In the rows, zero is written as 128.
The same turns and mirrors carry the whole set onto itself, and each row onto the other rows of its family. Which rows share a family with each named row? Give them in list order.
These 32 rows form 4 families of 8 rows each.
nulam: [124 143 134  80 121 134 172 124]
Kab: [118 150 141  88 122 131 168 130]
kun: [120 124  88  92 125 152 156 134]
pati: [115 123  92  80 134 145 155 132]
turof: [105 147 114  88 169 138 167 114]
dopu: [113 169 133 123 145 120 160 106]
pogul: [141 171 105  91 134 120 161 121]
Nesog: [135 164 102  87 140 117 163 137]
Fefo: [118 170 125 136 132 127 160 107]
Lum: [ 93 147  98  90 159 136 168 111]
kesim: [114 143  77 128 146 142 150 108]
Guvav: [118 128  84  84 132 140 143 129]
zerip: [128 146 105 126 101 134 150 124]
paz: [123 160  79 126 147 135 144 111]
bas: [115 166 134 129 136 129 176 110]
bam: [110 149  82 133 148 138 146 114]
Nizo: [ 98 129 114 127 129 154 153 101]
verev: [ 93 146 117  98 160 138 171 105]
bidob: [139 147 102 118 106 133 146 132]
Fevod: [141 148 118 123 108 136 149 126]
Kolob: [112 145 133  88 116 143 164 136]
zon: [121 148  84 126 151 128 153 102]
tubez: [ 96 152 111  97 162 133 181 110]
nema: [113 166 129 127 126 118 162 106]
vige: [102 125 122 123 122 156 156 116]
lenez: [ 91 123 114 123 135 152 156 118]
Sifog: [110 134 138  91 124 136 172 127]
tof: [119 127  88  87 142 153 156 133]
feva: [130 169  94  91 149 114 163 122]
kenug: [138 140 107 116 110 139 135 128]
Zamar: [ 95 134 122 117 124 161 157 112]
bibo: [138 159  95  99 144 110 160 128]

Same family as dopu: kun, Nesog, Lum, paz, Nizo, Fevod, Sifog
Same family as Kolob: turof, pogul, Guvav, zerip, bas, zon, lenez
Same family as bam: nulam, tubez, nema, tof, kenug, Zamar, bibo

The same turns and mirrors carry the whole set onto itself, and each row onto the other rows of its family. Which rows share a family with each named row? Give them in list order.
These 32 rows form 4 families of 8 rows each.
rubi: [ 85 123 147 130 136 120 115 143 106 150 112 151 130 129 142 125 117  99
 119 147 135 111 134 120 143  95]
rosab: [134 127 139 138  97 120  98 155 118 144 142 131 112 132 126 166 136 108
  93 138 145  91 149 108 120 103]
Nep: [ 95 132 149 143 148 103 107 149 120 164 111 132 123 153 156 130 129  83
 115 138 131 116 128 119 132 111]
kisu: [142 112 141 134 146 137  73 141 140 120 139 148 107 138 133  99 144 108
 127 129 146 102 139 126 125  93]
fen: [115 115 129 131 112 125 112 142 150 111 126 122 103 161 135 145 125  73
 101 157 165 117 132 127 118 120]
vorud: [152 110 140 153 134 124  90 149 110 150 146 114 166 146 113 116 148 120
  89 135 134  97 133 103 151 112]
gufeg: [123 120 151 141 139 124  84 126 158 129 137 145 104 128 140 106 155 113
 103 128 147  91 125 119 147  88]
Runed: [109 111 147 136 146 141 116 167 105 159 141 146 134 136 149 136 142 100
 128 128 118 132 126 122 143 102]
zom: [146 139 139 158  95 123 106 145 104 139 152 141 126 148 112 146 119 104
 109 130 144  85 138 114 125 112]
tosen: [101  94 131 122 134 106 131 142 112 104 145  97 153 141 125 142 132  98
 104 141 148 130 127 104 158 116]
lav: [ 92 138 151 132 143 132  96 133 120 157 139 152 125 135 157 138 131  82
 120 136 133 103 116 123 133 111]
pazor: [124 118 122 125 110 124 119 145 154 114 124 127 117 153 151 125 146  77
 104 165 163 128 154 133 144 105]
totab: [103 122 133 142 115 107 127 151 123 132 141 119 160 157 122 158 125  78
  88 142 132 126 135  86 171 118]
Futed: [160 110 127 148 124 125  86 149 157 104 168 116 136 166 113 133 152  88
  94 126 143 118 141  93 153 118]
gem: [153  99 118 157 118 118 110 145 146  99 144 115 146 168 109 134 136 120
  98 135 159 120 147 103 161 114]
Libu: [137 124 129 144 112 103  86 126 160  94 139 118 131 158 115 123 127  92
  89 144 161  94 147  91 152 115]
muso: [151 105 129 140 108 142  99 144 146  89 170 126 142 142 117 129 141 116
 104 136 152 107 142  96 164 110]
sen: [ 94 125 136 126 124 121 112 144 154 103 135 147  99 149 151 143 121  72
 128 137 147 131 140 110 145 106]
Pul: [148 113 147 150 105 114 132 140 111 131 144 141 126 140 133 151 136  64
 105 151 136  93 132 101 129 109]
Nev: [ 99  98 129 130 166 128  99 135 163 117 131 127 144 156 155 127 148  98
 109 142 148 138 126 113 167 114]
lesel: [110 128 133 149 139 118 141 146 108 126 141 117 159 164 124 153 135  91
 110 155 123 129 124 104 141 127]
vovo: [102 132 102 122 118 136 112 148 156 112 140 126 115 153 140 124 127  79
  97 155 145 121 150 110 123 104]
lopek: [121 119 157 158 144 121  87 148 113 140 157 131 148 142 121 134 124 122
 116 108 120  97 115  80 151 117]
ganoz: [135 109 135 140 123 132  66 133 159 129 142 150 111 141 142 119 132 111
 108 116 169  94 141 124 153  99]
sef: [143 101 172 155 142 109  87 145 106 140 139 140 151 142 116 133 142 108
 117 116 132 107 124 102 171 109]
Nozet: [129 121 139 158 149 126  95 136 117 143 156 145 166 142 132 126 141 129
 119 113 127 106 132 100 175 107]
viri: [143 140 146 156 124 139  72 150 153 148 134 165 114 153 139 117 136  95
 113 132 134  97 146 110 138 101]
zus: [101 100 131 128 162 129  86 139 139 138 145 116 144 158 133 101 139  87
 120 153 153 124 140 104 178 121]
lito: [ 97 122 128 129 153 131  70 153 153 123 136 121 140 154 131 107 133 128
 112 122 144 134 141 112 165 108]
zulet: [144 133 143 148  99 116 113 155 124 114 134 150 122 137 124 157 129 100
  95 118 124 104 135 109 117  92]
piful: [123 117 127 142 114 121 121 167 109 125 143 112 160 167 133 154 116  87
 118 147 136 135 146  96 148 135]
babat: [113 110 139 145 157 126 108 139 149 109 138 127 153 163 146  94 135  91
 127 136 138 134 122 105 176 118]

Same family as rosab: Nep, gufeg, pazor, muso, lopek, piful, babat
Same family as zom: fen, lav, gem, Nev, lesel, ganoz, Nozet
Same family as sef: rubi, kisu, totab, Futed, vovo, zus, zulet

The same turns and mirrors carry the whole set onto itself, and each row onto the other rows of its family. Which rows share a family with each named row? Give them in list order.
These 18 rows form 3 families of 6 rows each.
H: [127 115 115 133 132 155 127 136 112 168  88]
B: [159 130 144 134 104 108 139 127 106 139 118]
G: [151 152 126 146 106 114 145  90 125 149  87]
K: [122 121 118 149 117 152 137 131  97 176  88]
S: [133  85 124 138 134 136 115 104 129 157 114]
A: [148 146 118 153 120 121 140  82 124 149  88]
D: [123  84 139 144 130 139 122 103 117 154 116]
J: [149 138 144 141 107 105 128 127  93 139 102]
M: [119 140 132 146 111  97 104 117 127 170 103]
V: [128 136 129 148 102  88 113 108 130 164 104]
W: [152 135 156 136 119 115 127 121  94 133 107]
Y: [119 125 166 128 114 148 144  99 131 170 106]
L: [156 143 110 149 107 115 151 100 132 154  97]
P: [125 121 151 118 129 156 133 107 142 164 100]
F: [121 111 117 148 129 159 137 121 103 167  84]
U: [132  85 128 153 122 130 124  93 117 159 119]
C: [130 139 128 141 101  94 123 125 137 172 110]
Z: [107 120 156 129 121 153 135 106 134 173  98]

Same family as Y: K, A, M, W, U
Same family as S: H, B, L, P, C

The same turns and mirrors carry the whole set onto itself, and each row onto the other rows of its family. Which rows share a family with each named row? Give them in list order.
These 20 rows form 5 families of 4 rows each.
bafol: [121 105 140 108 121 151 115 141 110 132 110 128 112 133  86 139 128 126
 102 153 129 126 145 124 130 121 104 124  86 112 170  74  87 131 116  86
 123 138  76]
lebap: [124 107 135 118 144 127 114 115 121 130  88 155 102 118  85 136 122 113
  92 134 105 109 157 134 138 125 105 120 116 117 162  95 134 114 130  79
 129 129  93]
non: [117 114 111 114 135 113  99 112 128 135 115 132 107 116  88 143 122 105
 131 149  84 105 140 115 138 147  91 139 104 121 136 108 146 139 126  85
 137 150 110]
Taza: [145 120 116  56 137 133 161 113 108 135 123 133 136 138 113 113 149 118
 177 141 123 137 101 153 139  90  78 129  94 121 158 102 124 134 144  66
 122 128  89]
tek: [129 100 119 117 155 115 109 107 118 127  92 149 102 122  86 131 116 102
 110 132  90 116 144 135 133 138  99 117 111 124 160  98 149 121 128  81
 134 129  97]
Gizo: [145 111 120  88 143 139 188 121  97 137 120 151 135 128 103 113 140 101
 153 133 138 105 133 164 151 110  72 135 129 126 161 125 120 134 130  49
 118 124 114]
gumun: [142 120 122  80 124 137 184 131  98 146 147 128 125 126 104 122 149 110
 159 149 121 117 125 132 159 128  67 149 115 120 143 125 135 146 141  67
 110 126 118]
guzul: [131 125 106  97 145 113  96 108 143 135  98 123 117 142 106 138 121 103
 143 148  80 139 122 143 140 105  96 106  91 111 153  80 135 139 131  77
 135 145  93]
pofog: [119 125 146  78 123 138 110 116 128 132  92 147 115 125  98 135 144 143
 119 144 121 125 136 131 129  91 106 121  97 110 160  83 111 110 151  81
 131 137  75]
mido: [130 121 108  85 147 147 174 100  81 135 135 130 129 143 114 107 147 113
 152 169 116 129 108 120 158 122  97 124 107 119 129 114 118 122 153  63
 123 133 116]
felag: [123 120 139 108 142 166 136 108  97 126 108 134 109 118 114 128 136 125
  98 158 127 136 136 105 148 114 119 133  86 104 152  89 115  99 151  81
 122 137 105]
vak: [145 119 114 106 143 140 177 127 111 139 114 142 140 130 115 121 128  89
 147 131 135 105 140 174 156 106  71 135 127 117 163 122 119 144 122  42
 119 132 128]
Lud: [131 135 121 102 116 146 149 132 117 139 124 128 140 113 123 146 128 103
 155 138 140 100 146 160 148 122  69 160 111 110 149 133 115 152 137  46
 117 145 142]
Dufa: [124 113 148 107 123 143 114 128 118 133 110 136  99 102  95 147 131 126
 100 138 117 121 152 112 135 135  95 152  94 112 160  98 140 120 142  93
 119 132 100]
vol: [131 146 118  94 123 144 143 129 139 145 106 131 145 135 127 138 137 108
 154 145 132 114 137 165 155  69  83 128 104  99 158  97  94 146 126  45
 129 155 111]
Viv: [122 100 101 106 140 123  93 119 111 123 115 120 121 144  84 133 114 106
 141 152 102 125 120 137 118 146  95 117  85 128 156  88 105 147 108  82
 138 146  88]
niro: [128 141 117 116 137 170 138 111 107 126 109 124 142 126 144 137 121 105
 135 151 145 123 136 155 149 107 100 139  97 100 148 117 100 128 148  41
 124 150 148]
Gotel: [133 124 117 106 120 151 133 144 114 133 121 113 145 149 116 142 117 104
 148 149 141 127 134 176 137 122  80 122 102 112 162 104  79 163 124  45
 117 137 121]
nuz: [133 109 121  73 122 139 163 136  89 137 141 127 136 156  90 117 142 123
 157 160 135 127 116 149 137 129  79 116 111 130 150 106  87 149 134  62
 116 124  91]
Felud: [114 121  93 118 157 133 102  87 107 123 106 128 123 131 114 130 118  97
 139 162  94 118 120 124 141 135 112 126  89 114 130 105 125 123 133  70
 146 160 123]

Same family as non: gumun, Lud, Dufa
Same family as guzul: Taza, pofog, vol
Same family as mido: felag, niro, Felud

The same turns and mirrors carry the whole set onto itself, and each row onto the other rows of its family. Which rows share a family with each named row? Give them in list order.
These 40 rows form 5 families of 8 rows each.
dumo: [137 140 125 132 139 118 119 113 123 121 152 135 130 134 118 131 109  87
 135 131 129 102 122  78 149 117]
giva: [167 103 146 145 110 114 130 130 123  98 152 159 135 143 137 124 111 120
 127 150 138 151 127 104 153 120]
vodi: [133 136 111 160 127 112 118 115 128 102 148 126 144 133 130 118 124 103
 157 143 122 115 105  82 163 135]
Fef: [154 129 147 140  93 112 154 126 116  97 155 154 155 140 130 147 135 122
 132 134 149 136 134 114 147 102]
Sebup: [152 111 103 160 106 111 125 142 115 106 146 152 149 110 131 154 120 113
 148 150 145 149 138 105 151 129]
segam: [107 128 135 119 137 123 152 142 121 120 122 112 145 137 130 134 103 137
 125 129 121 110 115 135  98 131]
boka: [120 132 130 126 114 139 123 136 146 108 117 136  96 126 142 137 114 138
 148 137 128 144 137 153 131 161]
Gif: [115 138 121 153 134 106 138 152 128 113 126 102 155 109 134 138 134 131
 150 142 128 109 109 135 119 151]
vup: [133 123 128 121  97 140 135 131 129 120 125 109 126 116 118 140 101 146
 162 119 118 113 143 156 135 140]
Lilu: [144 132 120 140 142 109 133 104 122 109 157 130 152 157 129 120  96  89
 124 127 129 126 138  99 158 136]
Fik: [151 131 143 159 132 108 122 110 143 113 160 135 148 123 117 128 101  99
 129 117 115 121 154 107 166 137]
zagu: [118 131 127 122 116 142 132 120 130 124 165 125 138 151 126 135 118 100
 143 135 121 116 131  76 158 125]
diman: [132 141 105 161 137 101 117 121 140 100 151 125 140 140 131 130 113  90
 150 135 140 113 114  93 156 133]
Mevum: [166 124 134 143 112 112 129 122 115 109 147 166 134 109 118 154 119 110
 131 140 153 131 142 113 147 104]
Vuk: [110 129 136 123 135 139 151 144 117 127 131  98 150 119 123 136 110 135
 133 144 117 111 122 137 107 143]
fuzak: [122 129 134 135 120 135 147 127 148 111 130 120 108 128 136 148 105 144
 152 142 134 121 145 168 121 122]
tipuz: [125 142 149 126 125 145 133 157 134 107 117 107 147 131 115 138  96 126
 146 131 142 113 118 144 110 144]
Lato: [112 135 135 122 122 105 148 140 111 116 121 103 170 113 137 112 122 126
 129 142 132 133 146 146 122 144]
niza: [146 127 124 140 132 123 132  99 113 113 158 126 154 141 121 113 107  98
 131 143 115 127 138  93 168 143]
nani: [109 129  96 146 119 123 130 139 144 110 114 134 113 126 151 154 107 135
 168 138 135 131 141 138 122 134]
mizun: [113 135 122 149 130  96 140 146 126 105 115 115 151 125 140 130 130 140
 146 130 124 108  96 126 112 139]
bot: [112 124 100 144 107 136 132 132 135 114 111 133 117 116 148 144 117 146
 174 145 117 135 133 130 131 137]
tilen: [155 132 145 144  98 116 152 129 119 101 164 144 156 129 125 153 136 113
 135 142 153 135 144 121 150 106]
morit: [127 136 155 123 114 147 135 148 127 107 108 115 149 133 118 126 101 141
 149 133 128 113 105 132 109 140]
gepe: [124 144 133 121 128 110 141 139 112 109 119 105 145 119 128 123 128 131
 129 127 115 122 118 143 118 173]
rudum: [116 134 125 122 123 133 131 123 136 122 165 126 135 160 129 139 111  93
 138 128 131 115 134  82 154 119]
Fes: [150 126 146 153 124 104 124 102 138 107 149 145 148 129 122 116 103 111
 129 112 105 122 140  94 164 129]
retuf: [164 119 151 145 118 125 129 136 125 104 139 147 145 119 121 133 100 105
 135 151 121 152 153  78 144 132]
diru: [129 124 127 117 100 126 137 129 134 114 116 117 122 134 125 140  90 145
 154 104 124 112 138 157 126 131]
pizi: [168 107 143 149 119 120 127 137 130 104 164 148 136 133 130 138 110 106
 127 158 147 150 144 114 158 130]
teg: [151 108 102 155 103  99 127 137 114  99 138 165 144 127 139 147 115 119
 143 137 144 149 126  98 143 118]
satis: [120 130 130 125 111 139 123 134 143 107 113 140  97 128 145 130 115 144
 147 136 122 145 131 148 128 158]
Tozik: [162 123 149 144 124 113 128 140 134  98 137 151 140 134 126 136  91 101
 127 138 132 150 151  83 134 124]
katu: [101 119 142 126 112 137 120 132 155 116 124 127 110 129 152 107 114 138
 151 152 127 138 138 138 142 133]
Sinu: [101 122 138 127 119 130 118 138 160 117 128 124 107 132 153 116 108 130
 147 148 137 138 146 144 139 133]
giz: [122 122 138 131 107 140 149 115 136 112 120 126 110 126 138 132 111 159
 156 145 116 124 132 155 124 118]
tem: [122 146 132 120 132 103 143 138 115 107 116 107 143 127 131 123 122 128
 125 121 120 123 118 145 114 169]
popu: [166 122 137 142 109 113 130 120 112 109 144 171 134 111 120 149 123 117
 130 139 145 132 135 108 148 103]
zib: [112 133 135 119 123  96 150 136 112 110 114 113 164 123 141 109 117 129
 123 131 132 132 139 142 117 137]
zuvek: [138 139 128 132 138 125 119 114 121 122 153 130 132 126 114 131 114  89
 137 139 128 102 123  76 154 121]

Same family as katu: Fef, zagu, Lato, tilen, rudum, Sinu, zib
Same family as diru: vup, Fik, tipuz, morit, Fes, retuf, Tozik
Same family as giz: giva, segam, Lilu, Vuk, fuzak, niza, pizi

